(in the rows, 128 means zero)
Each path is a new rotation, seen through one point. The rows after it are directions, each followed by how far the rotation turns it, in degrees a step (0 if it stays put).
Each turn is a multiple of 5 degrees from 10 to 175, or 0.
Each row of a path follows its step; steps can be skipped.

step 3: [127 126 133 149 130 129 132 132 123 117 130 141 118 132 121 139 136 111
 119 123 130 118 121 118 119 128 126 125 135 133 121 140 134 141 121 125
 120 140 123 135 129 131 118 128 133 122 119 118 133 125 123 116 124 131
 107 135 119 111 124 136 130 130 140 130 129 134 127 126 129 118]
step 5: [122 124 124 126 119 118 127 121 139 136 137 125 118 121 139 118 131 126
 133 132 130 130 140 132 117 127 102 125 119 118 137 136 133 115 134 126
 119 135 129 128 126 146 134 126 124 131 135 128 120 136 127 127 139 131
 127 128 131 141 120 119 147 126 114 124 124 121 112 130 132 127]
step 7: [130 133 134 119 134 125 140 129 113 144 115 119 122 131 129 132 129 125
 121 136 115 114 115 128 135 119 129 129 122 129 131 119 129 127 138 138
 136 128 124 147 133 136 141 133 124 118 123 127 128 135 128 125 111 126
 144 131 123 132 139 141 115 117 130 127 130 137 136 136 128 134]
step 11: [127 153 122 133 132 130 139 128 130 127 119 128 127 114 126 128 128 129
 140 142 130 116 124 112 128 138 143 120 121 124 125 124 125 125 128 117
 132 122 118 127 131 128 129 109 120 137 125 111 113 119 132 129 129 125
 128 135 128 132 115 121 140 141 130 127 130 124 121 120 125 121]
step 13: [127 118 138 124 134 137 139 129 132 138 138 135 145 128 134 129 141 120
 126 124 130 134 142 135 135 131 135 111 130 121 132 140 127 131 133 135
 125 139 136 135 125 120 129 127 123 119 130 137 130 145 120 141 111 149
 138 125 123 117 122 118 132 128 130 128 126 127 127 136 125 137]
step 17: [131 132 128 136 125 137 123 120 130 123 125 134 137 128 138 129 128 133
 140 124 126 127 130 141 126 130 114 124 119 121 142 116 127 120 127 133
 128 111 124 128 122 127 137 132 126 117 130 132 121 137 152 117 144 139
 137 127 133 141 141 126 132 123 135 127 130 119 112 120 128 113]
step 18: [117 121 129 124 122 118 129 141 134 128 116 135 127 126 129 130 119 112
 135 128 139 127 129 118 123 134 122 126 137 150 117 138 134 141 123 124
 130 132 128 118 127 128 136 129 140 127 128 140 112 133 116 116 134 129
 123 134 126 117 141 130 118 117 133 129 111 122 119 130 131 131]
step 19: [127 129 135 111 134 133 126 121 119 135 128 120 123 138 135 127 140 148
 119 130 128 136 121 128 141 126 144 126 125 121 124 129 129 130 136 130
 137 125 120 119 139 118 135 124 134 135 121 117 120 130 114 134 119 123
 134 135 133 128 131 137 111 120 119 122 130 122 134 111 120 141]
step 20: [138 136 128 137 114 127 129 122 129 133 137 121 133 133 135 134 139 128
 125 124 130 121 116 120 133 131 117 137 118 120 124 128 137 131 122 126
 115 133 117 134 130 126 128 133 113 148 138 124 126 133 125 129 122 127
 116 127 139 144 132 140 146 132 121 122 135 129 125 145 132 115]
Directions:
[127 128 124 128 129 130 129 127 131 131 130 129 127 128 129 127 129 129
 130 130 128 130 128 129 129 131 127 127 129 126 127 131 128 127 127 129
 130 128 127 132 126 130 128 129 129 132 126 129 130 127 131 132 127 125
 127 126 127 124 132 133 127 129 129 131 131 126 126 129 127 125]	90
[125 130 128 129 128 129 130 127 128 130 129 127 126 126 129 129 130 127
 125 130 127 123 128 125 126 124 124 126 127 128 127 130 122 131 130 130
 126 127 129 127 130 129 128 128 127 126 128 126 127 129 126 131 129 127
 131 129 131 125 130 126 129 129 129 126 128 129 126 131 127 125]	170
[128 127 131 130 130 126 125 124 126 129 131 127 128 130 132 129 127 128
 126 128 127 127 129 130 130 128 126 126 127 129 127 126 125 130 124 130
 129 129 129 127 130 130 126 129 128 129 126 129 128 127 125 127 125 130
 126 129 127 124 127 127 123 131 128 131 132 128 127 124 129 132]	115
[127 128 132 130 126 127 128 126 132 126 126 127 127 124 130 130 131 133
 128 128 127 129 129 127 127 128 128 124 124 129 129 125 130 129 127 128
 129 129 130 129 126 129 131 128 127 134 127 126 126 128 131 128 131 130
 129 127 128 130 127 126 129 128 127 131 129 130 130 130 128 127]	120
[130 125 132 124 128 128 129 126 127 127 126 126 128 127 127 125 132 129
 130 127 128 128 130 126 130 128 131 127 129 126 130 133 125 130 131 129
 130 125 128 130 131 128 128 131 125 126 125 129 126 127 128 126 130 129
 128 126 126 128 128 130 125 132 126 126 129 130 129 131 128 129]	120
